In the data rows, 128 means zero.
Some points, one per row:
108 147 189 196 123 122 68 192 83 109 106 86 111 56 92 144 62 142 202 233 160 101 89 75 146 56 175 82 138 60
141 189 180 199 125 119 125 199 129 138 106 61 120 112 154 156 102 163 165 224 169 78 83 54 70 42 218 103 97 90
150 191 179 204 135 108 109 199 115 145 126 82 133 112 159 148 66 162 162 231 149 55 73 51 46 22 218 90 97 80
153 204 147 188 121 125 143 189 124 138 115 77 113 110 163 145 67 160 144 236 158 51 84 42 42 33 200 64 91 114
184 188 132 171 111 115 156 177 136 139 108 84 107 120 177 141 82 150 129 227 158 65 87 45 50 42 189 66 128 126
141 137 128 171 108 102 138 137 162 128 149 95 155 67 173 155 83 111 75 187 105 131 114 67 82 73 147 41 127 105
154 118 138 156 134 92 137 128 152 123 152 150 164 75 157 137 92 113 119 150 104 128 97 123 126 97 113 48 176 103
178 104 149 141 135 103 131 117 151 121 155 160 157 78 162 127 93 107 124 150 112 147 94 133 142 115 111 49 199 114
152 101 121 102 139 123 121 80 159 152 166 170 153 93 136 98 123 103 121 133 122 188 120 134 176 147 110 77 209 131
158 98 146 159 141 119 107 104 137 109 170 141 131 81 185 120 87 115 111 153 100 132 77 134 155 113 118 65 204 118
204 157 132 149 133 152 137 137 113 81 117 104 79 162 184 118 88 137 122 171 181 72 62 117 90 78 167 144 166 165
199 166 110 99 124 191 158 98 125 109 152 162 74 167 167 88 125 138 136 130 195 84 125 111 136 104 154 149 174 204
125 93 112 75 132 163 112 47 143 149 212 209 142 92 129 80 141 111 103 85 145 181 147 137 194 147 106 102 192 189
111 104 95 80 104 177 131 37 153 127 211 179 108 96 168 85 129 113 72 97 150 164 142 124 144 174 97 98 180 178
138 154 66 55 128 193 150 67 153 130 187 166 58 159 169 53 140 129 136 115 199 104 135 120 131 143 132 111 161 207
136 150 71 75 107 174 166 83 141 123 174 161 51 166 201 63 113 117 119 116 184 87 126 125 93 150 121 97 165 193
169 213 104 95 64 141 249 132 145 137 73 156 69 171 195 127 120 120 163 109 153 53 194 74 94 105 163 174 103 187
179 192 78 70 60 152 238 126 150 139 87 174 55 171 202 113 140 133 150 92 169 42 198 83 105 130 145 166 123 186
162 195 62 58 72 159 238 110 168 156 113 172 59 171 179 86 149 130 164 79 174 47 202 92 108 130 155 144 108 185
143 182 64 64 76 165 225 108 159 142 129 174 46 179 190 78 164 120 141 84 176 82 197 102 110 135 154 135 120 194
123 190 54 71 104 158 208 117 179 168 121 131 65 167 170 62 149 125 130 91 178 132 180 93 87 144 148 147 129 198
106 179 50 85 117 146 195 109 197 175 122 108 73 167 172 53 153 121 117 115 171 166 156 100 96 130 147 140 120 183
88 189 42 87 125 154 186 119 194 181 113 94 67 168 144 56 156 130 104 116 188 162 168 94 85 114 156 124 108 187
103 185 83 97 130 154 170 125 158 174 102 103 75 171 152 88 149 131 103 137 185 157 156 105 91 118 157 145 121 184
99 175 62 78 131 168 174 97 169 163 127 108 73 161 130 65 162 130 98 117 204 158 169 117 95 130 155 159 117 192
75 172 69 71 148 148 141 98 179 159 112 91 84 159 112 48 163 119 104 113 195 192 155 121 116 137 150 166 116 181
41 100 118 87 155 142 117 63 142 142 209 153 155 94 145 51 144 88 67 91 142 229 160 140 135 189 95 172 139 178
61 102 102 91 163 138 114 63 138 152 186 144 159 105 138 65 131 82 64 106 149 230 161 135 135 178 93 139 128 163
62 103 88 87 161 122 122 72 142 181 183 152 160 95 136 71 126 98 79 125 143 212 143 158 130 172 81 108 131 168
90 79 89 74 188 135 100 53 110 193 205 202 164 101 122 64 130 85 120 102 156 188 168 153 160 173 94 126 140 190
92 78 119 80 239 109 96 68 112 202 221 242 198 101 113 49 102 84 189 92 133 140 132 178 191 158 72 144 140 182
100 93 119 96 211 86 124 91 134 211 213 224 190 109 143 76 85 84 169 112 111 147 90 196 170 164 75 116 156 166
Here are 16 more points, each followed by its number:
96 95 163 126 234 57 108 145 161 177 190 222 207 96 161 70 57 66 255 107 45 91 113 161 208 120 104 176 124 107 0
99 74 125 73 206 110 92 76 159 183 206 255 189 91 144 24 106 68 233 70 72 117 169 140 220 155 93 136 135 147 1
87 121 135 167 157 63 133 157 133 123 171 142 186 107 210 109 50 72 163 144 30 118 109 150 133 102 110 104 129 98 2
51 100 122 111 160 81 142 121 137 111 165 198 175 105 200 75 98 54 158 88 48 139 140 169 165 155 69 125 158 125 3
76 67 106 60 172 134 117 72 157 143 196 216 172 108 120 26 167 57 149 58 103 190 192 144 191 174 98 119 152 150 4
86 64 111 76 152 155 109 63 156 137 193 181 151 102 137 24 174 75 120 71 110 205 187 145 189 183 106 119 157 155 5
83 65 108 73 124 160 126 53 157 124 213 182 134 93 132 33 208 76 92 54 130 211 197 158 177 181 109 109 180 177 6
3 102 95 55 96 191 111 77 96 57 124 163 77 134 97 44 176 75 119 88 188 200 197 151 186 175 100 138 168 185 7
0 106 109 66 106 185 101 93 86 53 126 156 83 141 99 61 163 68 139 104 177 190 175 158 188 176 87 185 165 181 8
5 108 119 89 87 191 97 93 62 40 112 142 68 144 125 91 149 79 111 110 166 150 177 151 149 169 100 181 125 177 9
24 124 132 88 85 212 105 105 51 39 115 144 72 152 122 103 154 81 120 107 187 141 175 166 138 163 105 210 113 174 10
51 116 156 129 88 154 101 150 48 43 124 148 74 141 159 142 115 88 138 109 153 84 123 189 125 134 94 177 152 162 11
118 157 121 80 103 174 177 129 101 100 143 156 67 198 191 126 170 99 125 87 176 73 145 188 119 134 130 187 135 197 12
66 107 109 101 76 154 169 95 132 103 179 162 98 134 206 129 157 79 69 64 124 135 153 183 118 171 78 141 153 186 13
117 144 98 85 80 159 182 137 137 87 152 139 41 189 224 107 142 108 127 94 152 71 116 186 85 142 109 137 158 185 14
114 163 60 95 89 173 188 128 137 118 136 100 47 185 200 113 137 111 106 114 169 77 114 175 70 115 121 115 133 199 15
Which two of these numbered points are nearest to each point below, looking only along the 4 directions in which the first points spread most? Their numbers follow each, nearest first.
175 87 106 64 96 215 84 63 129 143 164 160 117 131 48 125 243 183 62 72 171 151 186 109 84 195 132 162 63 125 > 9 10
168 75 180 162 178 107 88 133 85 165 136 148 179 98 108 143 108 133 149 132 93 111 137 105 156 128 103 96 119 101 > 2 11
110 106 146 139 175 62 135 146 145 111 92 129 176 136 104 165 81 86 160 161 87 137 92 187 175 126 78 110 155 83 > 2 11
193 99 234 226 140 91 55 200 37 156 129 98 173 101 145 195 84 142 167 114 21 87 71 154 116 117 108 146 141 62 > 2 11
99 92 79 99 150 69 154 120 167 163 155 159 153 116 137 135 96 80 131 133 106 134 91 204 143 135 74 52 151 162 > 3 11
176 82 218 219 147 90 90 184 45 151 130 117 182 98 139 177 88 119 147 103 42 92 119 143 125 107 111 116 133 90 > 2 11
139 123 154 208 193 40 120 158 130 149 139 84 172 83 147 166 52 106 126 178 103 109 85 135 166 61 131 91 142 123 > 2 11
147 232 87 124 53 125 214 192 164 112 60 104 84 176 179 172 108 149 144 159 120 72 127 89 46 84 169 180 81 174 > 15 14
163 92 167 179 202 102 84 138 80 173 144 129 187 92 100 136 89 124 149 142 99 99 136 100 154 101 120 112 104 120 > 2 11
135 106 152 169 205 106 87 126 129 161 178 113 155 77 135 135 100 120 156 179 146 132 63 156 186 97 109 127 187 147 > 2 3
158 98 238 197 138 105 81 184 90 142 126 101 176 112 121 179 120 129 184 93 44 106 93 180 146 144 119 237 142 82 > 2 11
110 167 88 136 89 68 194 145 200 151 108 165 136 106 154 163 121 129 163 137 79 116 109 126 146 112 109 113 170 129 > 11 2
143 109 164 179 218 61 102 134 130 160 158 130 175 95 128 135 68 113 164 164 122 101 102 137 191 72 116 138 156 146 > 2 0
167 66 188 166 183 106 71 151 84 173 149 129 190 93 92 138 100 136 160 118 79 108 121 116 147 138 111 120 127 93 > 2 0
126 142 202 210 140 56 115 184 166 136 94 69 177 44 132 187 86 109 154 177 82 128 117 83 165 50 152 104 159 92 > 2 11
155 214 95 102 81 120 204 180 168 124 82 127 99 166 127 150 149 154 174 142 142 72 103 124 88 87 172 150 120 174 > 15 12
42 103 98 68 192 115 93 116 88 74 123 202 142 182 75 96 43 47 235 118 126 136 138 176 226 162 69 186 125 129 > 1 0
111 152 77 120 102 70 202 142 215 145 116 165 152 100 133 144 124 118 155 121 86 126 110 142 155 117 102 93 178 122 > 11 2
179 67 241 183 140 104 79 172 56 150 136 110 187 99 92 143 137 136 182 69 70 83 119 155 139 127 123 191 147 91 > 2 0
106 143 189 194 126 63 132 170 164 130 100 98 167 49 151 174 94 99 139 164 77 139 116 92 173 63 134 95 165 102 > 2 11
115 143 156 144 111 104 164 126 148 126 122 150 157 93 175 176 95 92 96 114 110 144 153 117 142 117 114 160 154 158 > 11 2
162 129 201 188 129 70 130 165 174 129 96 90 167 41 116 152 105 123 176 157 102 115 130 76 188 70 153 104 177 95 > 2 11
